Each named move below is a turn or a mirror, shown by a few rows before and after it. Which moves, in which order, take the first row of each later pair to the second? The first pair is answered.
zodo:
[ 17   0   9 -12  17  -7 -10  14  13 -31   9  -5  -3  14  -7  15   4 -25
   0   4  13  19   9  -4 -22 -16 -13 -11  22  34 -18 -20   3   1  27  -6
 -15 -22  16 -11  12 -19  -7 -13  -2   0   1   1] => [ 19  -2   9 -18  15 -10  -3  17  17 -29   9  -3  -1  12  -5  12   9 -21
  -4   3  11  20  11  -5 -23 -13 -12 -10  18  32 -23 -18   6  -1  23  -8
 -16 -21  12 -10  18 -22  -7 -14   0  -3  -2  -5]
[  0  11 -14   7  -8  15  10 -18  -9 -14   1  -7 -13  11   2 -13   2  17
   5  -5  -3   6 -10   3   1  31  -9 -19   1 -11  15  19   2   6 -17  11
  24  17   6  16  -8 -18  -3  14   6  16   0   6] => [ -1  10 -13   8  -7  14  10 -17  -9 -15   1  -9 -13  11   2 -13   3  18
   5  -4  -4   5  -9   4   2  32 -10 -18   2 -11  14  19   1   5 -17  12
  23  16   6  17  -8 -18  -3  14   6  16   1   5]
[ -9  -5  10  16  12  -2 -24  11  -4  -7   9 -10  -1 -11  -1  21  -6 -23
  -4   7  15   4  -9   1   3 -23   3  -8   5  10  21  -8 -18  -7   4  -6
  -2  -5  -2 -10 -20  13   1   4  -4   4  11   8] => [  5  -9   4 -12   6 -12  15  21  12  -2   2  -3   7 -16   4  -4  16  -2
 -26  -1   2  11  -2  -5  -3  -1   2  -1 -10   4 -13   5  -3 -10 -14  -8
  -8   3 -17  -6  12  -7   8  -3   3 -27  -7 -25]
kopof:
[ -1   0  -7   1 -15  30  15 -12 -13  -3   2 -11   3   0  14 -10  -6  16
 -16 -14  -2  -6  -8 -13   1  -4  -1   3   2   1  -2  -3 -11  -8   7   4
  17   2 -13  16   0  -3   6   0  15   4  -3  -5] => [ -3   2  -6   6 -14  30  10 -15 -13  -4   2 -11   1   1  12  -7 -10  17
 -11 -10  -1  -6  -8 -12   1  -4  -4   1   4   1   5  -4 -11  -7   9   4
  20   3  -8  17  -4  -2   1   3  13  11   1   2]
[  5   8  20 -18  21 -48   1   9  15   4 -30  16   0   8  -9  -8  18  25
 -29  12   5   0   6   8  -1 -26   3  19 -15   2  15 -14   7   4  17   5
  -5  16   0  -7  12 -10 -12   5  -1 -38   0  -4] => [  5   4  22  -9  28 -29 -20  10   5   9 -16  12   9   8   2   6  10  -3
 -26   7  10 -15  -2   5   7 -46  19   6  -5  20  16 -32  -7   2  24   1
 -12  -2  -5 -17   4  10   9 -10   5 -31 -12   0]
[ 23  26  16  -4 -15   8 -21 -16   0  -3  20  17   9   0 -24   5   0  -9
  23 -10  15   7  12 -28  -5 -12   4  19  29  -3  10 -28 -13 -13  17   5
   9 -11  20  -1 -23  27   5  24  -3   3  25  21] => [ 28  27  10 -26 -22 -10  16  -9  19  -3   6  25   8  -4 -28 -15  17  18
  10 -12   5  20  22 -30 -15   9  -6  30  14 -17  -7 -12   4 -14   4   5
   7   3  14   5   1   6  -2  28  -1 -19  24  -1]
[  9   1  -3  17   9  26 -31   2 -11 -20  13  -3  -8   4   8   4  -6 -22
   4  -2 -13  -3 -22  -8   4 -17  10 -18   5  13  18 -13 -13  14   5   2
   0   0  -5  -2 -10  14  15   0  -3  33  -8  13] => [  8   8  -5   1  -3  -2   4   1   8 -28  -8   4 -20   5 -10 -21   5  18
  -1   5 -23  19 -10  -3 -11  15 -16   3 -11 -13  15  15   8  17  -5   8
   7  26   6  15   2 -15 -14  22  -8  23  11   7]
kape:
[  2  -2  -3   2  -3  19  -1   6  -9   4  -1  -4  10   6  19  -4   0  -7
   2 -10  -2  -9  -5  -5  11  -3  11  -7   7   7 -14  -8  -3  -5  -1  -2
  -6 -13 -15  -3   5   7  18 -14   6  -5 -19 -13] => [ -4   3  -3  10  -5  29  -6   0 -17   2   3  -7   5   9  20  -6  -6  -6
   8  -9  -3  -9  -9  -6  12  -1   8 -12   9   5  -2  -4  -2  -1  -1   2
   2  -9  -8   5  -4   5  12  -9   5  10 -13  -3]
[  4   9  -6   4  -7   3  -2  -8  -7  -7  -8   2 -11   3  -2 -11  -8  11
  -5  -3  -2   0  -1  -9  -9   8  -2   1  -2 -16   2   9   5  -1  -9  11
   4   4   4   2  -1 -11  -4   5   4  10   6  -4] => [  3   9  -2   8  -3  -6 -13  -7  -2  -8 -10   5 -13   5 -10   0  -9   5
   1   5   3   1   0  -4 -10   0  -2   5   3 -15  10   3   0   0  -3  11
   1   1   9  -6  -5  -4  -9   8  -1   9  14   3]
[-18   2   7  16  -6 -22   9  -1  10 -18  -9 -16 -20  -5 -29  18  13  19
  -1  14 -17  10  17  -7  11  22 -24  32  -4 -26   5   6   0  -4  11  22
   0  14   6  -6   3 -24 -42  -3 -18  -8  -2   7] => [-14  -2   6  12  -6 -29  14   1  16 -17 -10 -13 -16  -6 -30  19  17  19
  -4  13 -18   9  19  -6   9  20 -22  33  -4 -23  -3   3   1  -4  10  21
  -5  11   3 -11   9 -23 -39  -7 -17 -17  -6   1]
[  4  -6   7 -14  10 -30  -4   8  20   5 -15  10   1   0 -26   9   9   7
  -9  17   5   9  10  10  -2  -7  -2  13 -11  -2  -3   0   6   2   2  -1
 -14  -3   3  -8  11  -1  -6   4  -5 -28  15  -8] => [  6  -3  -2 -19   1  -8  18   6  13   4 -14   8   0  -1 -10 -14  11  18
 -19   4  -8   9   4  -1  -2  13   2   2 -20  -5 -15  15  15  -1 -13   2
  -5   4  -5   7  20 -17   0   1   5 -22  -1 -20]

Between the rows of a pair lie two moves.
[  7   1  -1  -3  -1  -2 -18  -4   6   3   5   7  11   3   3  24  -7 -29
   5   9  17  -8  -3  10  -3  -9  14   8   9   8   8  -1 -17  -2   2  -1
 -13 -14   3  -7  -6  16  20   1   4  -6 -10   9] => [  2   6   0   3   0  -5 -22  -8   3  -2   3   7   2   5  -2  25 -13 -23
  13  13  18  -4  -3  13  -4  -6   8  10  10   1  21   6 -15   0   6   2
  -6  -8  12   0 -13  14   8   8   0   5   1  21]	zodo then kopof
[-22  11  -4   5  -1  13 -23 -26  -2 -10   2 -24  -7  -1   0  -9 -11  -4
   9   1  -1   8   8  -4   5   1   0   4  14 -23  29  -1 -12  -6 -14 -14
  13 -15 -15  11  -9  20 -17   1  11   0  -9   5] => [-13   4  -6  -7   0  16 -13 -18   2  -5   3 -24   4  -6   8 -10  -2 -10
  -1  -7  -3   4   8 -10   8   0  11  -1  10 -16   8  -4 -12  -9 -20 -18
   5 -20 -29   6   4  20  -1 -13  17 -17 -27 -14]	kopof then kopof
[ -1  13 -13 -10 -17   9  22   5 -20 -15  -5  -2  21  -5   4 -14   7  27
   3   0 -13  -4   2 -10   4  31 -12 -10  10  12   5  18  13 -11  19   6
 -15  15  -7 -11  11 -34 -18  16   3   5   6  -1] => [ -3   9  -2  -3  -6 -10 -13   8 -15 -14  -4  -1  21   0 -10  17   0   7
  16  15   3  -9   6   2   6   2 -12  -2  25  22  19  -2  -4  -7  36   3
 -25   3   3 -34  -3 -11 -20  17  -8   1  21  17]	zodo then kape
[-15  10 -10   1  -8 -25  31  11  20   4 -45  33   6  -3 -10 -31  14  12
 -27   0 -23   4  22  19   4  12  25  26   8  27 -39  14 -34 -24 -29  -7
 -40  23 -23 -15  35 -13  21 -21  12 -38  -5 -40] => [-20   7  -6  25   4   5 -14   7  -6  10 -23  23  14   0   3  -1  -5 -31
 -15  -2  -9 -19   7  17  19 -21  46   5  28  51 -24 -15 -57 -25 -15 -12
 -42  -3 -26 -30  10  19  42 -37  14 -16 -14 -20]	kopof then kape
[  1 -10   2  -5  -6  32  20   3  -6   7   0   8   8 -14   5 -11  19  -8
 -11  -9  -1  -9  -3  -9   3  11  18   0   5  12 -11   3   9  -4  -1   4
   4  -9 -18  -5  17  -1  17 -11   1 -26 -22 -11] => [ -1  -7   1  -7 -10  27  31   0  -4   4  -5   8   2 -14   2 -20  21   5
 -10  -7  -5  -4  -2  -7   1  21  10   5   0   3  -9  14  16  -2  -5   6
   9   1 -14   4  19  -9   7  -4   0 -26 -17 -11]	kopof then zodo
[ 23 -21  29 -45  22 -48  13  26  46  22  15  -6  24  15 -17  13  35   2
  20 -17  20  -3  37 -19 -33  12  -4   5   7  20 -29  -5   5  10   6   8
 -36  -2  17   0  15 -22   4 -10  14 -32  17 -48] => [  7 -11  22  -2  20  41 -21   2 -11  19  50 -29  24  19  23  13  -1 -30
  33 -40  19 -30   3 -34  -9   4  23 -42  23  35  -2 -13 -10   6  10  11
  -9 -19  11  21 -22  -6  30 -21  32  36  -5 -22]	kape then kopof
[-13   3  -6  -4   5  -4  22   1  -1 -10   1   7 -11  -5  -3 -23   0  35
  -7   0  -6   9 -10  -6 -17  20 -23  -7 -13 -10  -3  24  16  -7   9   6
   4   2  -2   2  -1 -21 -12  -4 -10   9  -6   4] => [-19   3  -2  17  11  12 -11  -5 -17  -9  13   1 -10  -1  -1  -3 -16  12
   8   2   4  -3 -18  -3 -10  -1 -13 -17   2  -1  15   7   1  -7  20   5
   8 -11   0  -4 -24  -2  -6  -7 -11  31  -2  25]	kopof then kopof
[  2  -6   2  -9   3   6  19   6  -7   6  -1   1  -7  -8   3 -11   5   8
  -8  -9  -2  -3   0  -3   2   8   1  -8  -7  -2 -16  13  19  11  -6  -1
   5   0  -8   1   4  -7  13   0  16   2  -9 -17] => [ -4  -1   2  -1   0  13  14  -1 -13   2  -1  -2 -14  -6   2 -13  -2  10
  -1  -9  -1  -2  -3  -2   2  11  -5  -8  -6  -7  -2  19  18  11  -3   3
  12   4  -1   8  -7  -8   5   9  12  19  -2  -5]	kape then zodo
[  4  -3 -12  -7   0  17   8  10 -10   1  13  -3  13   5  15 -13   1 -12
   8  -6   0 -11   2   5   3   5  10 -11   6  16 -15  -7  -1  -2   0   9
 -12  -2 -12   0   9  -1   9 -10   6   7 -20  -1] => [ -2  -1  -6   5   2  12 -11   3 -13  -3  14  -5   7   8   6  -1  -8 -16
  21   1   6 -11   1  11   2  -5   5  -9  13  15   3 -11  -9   2  10  10
  -9  -2   1  -3  -6   8   2  -2  -3  20  -5  18]	kape then kape
